Each path below is one point turned by a fixed rotation once a step. After each direction that follows a path, write how fast that rotation turns it, in degrees per step (0 if it stays still).
Each turn is a multiple of 5 degrees from 10 to 175, or 0.
Each row of a path follows its step; steps can be skipped.
path 1
step 0: [ -5  -4  25 -21   4 -21   6  11   7 -17 -23   7  -2  18   8 -12  -5   7
  12  11 -15   6 -15   5  -1  20   1 -52  -9  -9 -13  -3 -16   8   1   9
   3  -7   8  -1   1  12]
step 1: [ 11 -31  -1 -14  -3  20 -17  -2   8  13  -7  22 -18  16  11   5  -5  -6
  13 -14  11 -25   2  -1  -6  32  17 -17 -16   2   4  13 -28   1  11   8
  -2  -4   1  -4  19  -3]
step 2: [ 11 -15  16  -1  -6 -21  11  -8   7 -15 -12  13 -14  -2   3 -28 -23   4
  19 -21  12   9  -6 -19 -26  -4  10 -21 -31 -10  11   2  -4   6  -4   5
   8 -14  15  -7  -6   9]
step 3: [ 11   0   0  -8  11  36 -10  -5  -7  13 -14   8 -23  14   1 -14 -21   1
   6  10  15   5 -17 -14  -1  13  12 -26  -9 -17 -17 -17   0  13  14  11
   0   7  23 -14  18  -4]
step 4: [ 21  -2  -5  -6 -12 -11   9 -17   8  -7 -12   7 -16   9  32 -17  -9   8
  13 -18  14 -12   9  -3  -1  -2  14 -14  -4  -9 -14   9 -14  22  10 -38
   1   5   3 -26   2  12]
step 5: [  0 -17 -10 -11 -22  27  23   5  10  -5  -9  -6 -21  13   9 -22 -20  23
  -3  18 -10   3 -24  -2 -27   1   0 -13  -2   1 -11   2 -12  13 -16   8
   3  -6  12 -13  16   9]
step 6: [ 12   0  -4 -10 -17 -12 -12   8  -7 -12 -13   7 -20   8  17  -7 -13   7
  12  -9 -16  -5  15  -2  21  13   3 -27  -2   1 -38   0 -19   1   7   5
  28 -14  14 -14  19   2]
step 7: [ 33 -26 -14  -7 -25  -5  14  -7  11  14 -12  10 -14   7  18  12  -6   6
  -3  -2   3 -11  10   3 -35  18   0 -14 -11   7   4  -6   3  22   4  16
   4 -13  11   4  16  11]
step 8: [ 22   4  11   6   6   1  12  12 -13  -6 -11  -6   4  -9 -12 -19 -12  13
  13  -1  -1 -15  10 -12 -24  15   5 -27 -30   2 -29   3  -5  -8  -6   5
  13 -15  27 -20   2   2]
step 9: [ 32   9 -14  -9   0   3 -14 -11   7  27  14  -3 -24  19  18 -17 -14  -6
   0   7  24  -9  -1   9 -14  13  12 -20 -18   5 -18 -19   1   7   4   0
  27   0  -4   2   5  -2]
step 10: [ 32   6   7 -14  -6 -10  19 -30  12  -4  -6  -3 -13   6  -6 -22   1   5
  23   4 -17 -15  -9 -10 -18  12  -4 -11  -1  12 -14   6  -3  25  -8 -20
  -4  -9  23 -13 -12  -8]
step 11: [  2 -10 -15 -28 -17  13   4  16  -4   6   7   1  -4  12  10  -4 -11 -14
  -3  26   1   6 -22  -5  -6  20  -4 -37 -23   6 -26   8  -5   4 -16 -19
  16  -2   2 -11   5 -11]
[  2  10   8  -1   1  -2  -5  -4  -5  -3  -3  -2  -1   2  -2   2   3   2
  -1  -9  -2   2   3  -3   0  -1 -11   0  -4   5   1  -1  -9   0  -4  -4
  -3  -1   3  -6   2   8]
175
[ 3  5 -4  2  0  5  9  1  1 -6  2 -2  2  4 -4  2  6  2  4 -3 -1  6 -1  6
  9  1  2  4 -7  2  7 -4  5 -6  4 -2 -4 -6 -6  1  5 -2]
0
[-1 -7 -5  2  1  4  1 -2 -1  0 -3  1 -1 -3  6  1 -5  3 -2  0 -2  7 -1 -4
  7 -7 -5  6  3 -8  3  1  1 -1 -2 -9  5  4  8 -4  9  2]
40
[ 7 -3  4  8  7 -2 -5 -1  1  2 -3  3  2 -2 -4  1 -3  1  0 -4  6  0  5 -3
 -6  5  1  2 -8 -2  7 -2  6 -9  4  5  5  3  7  3  2 -1]
60
[ 2 -1  1  1 10  5  2  3  6  3  1  2  5  0  9 -1  2  1  1  4 -6 -5 -1  3
 -5 -6 -3  2 -5 -4 -5 -2 -7 -8  7 -3 -3  0 -3  0 -3  8]
90
[ 2 -2 -8 -3 -4  6 -9 -5  4  5 -3 -3  3 -1 -2  1 -3  6 -2  7  2 -1 -3 -5
  0 -1 -5 -4 -4  5  5 -7  0  1 -3  4 -6  3 -9  3  4  4]
170
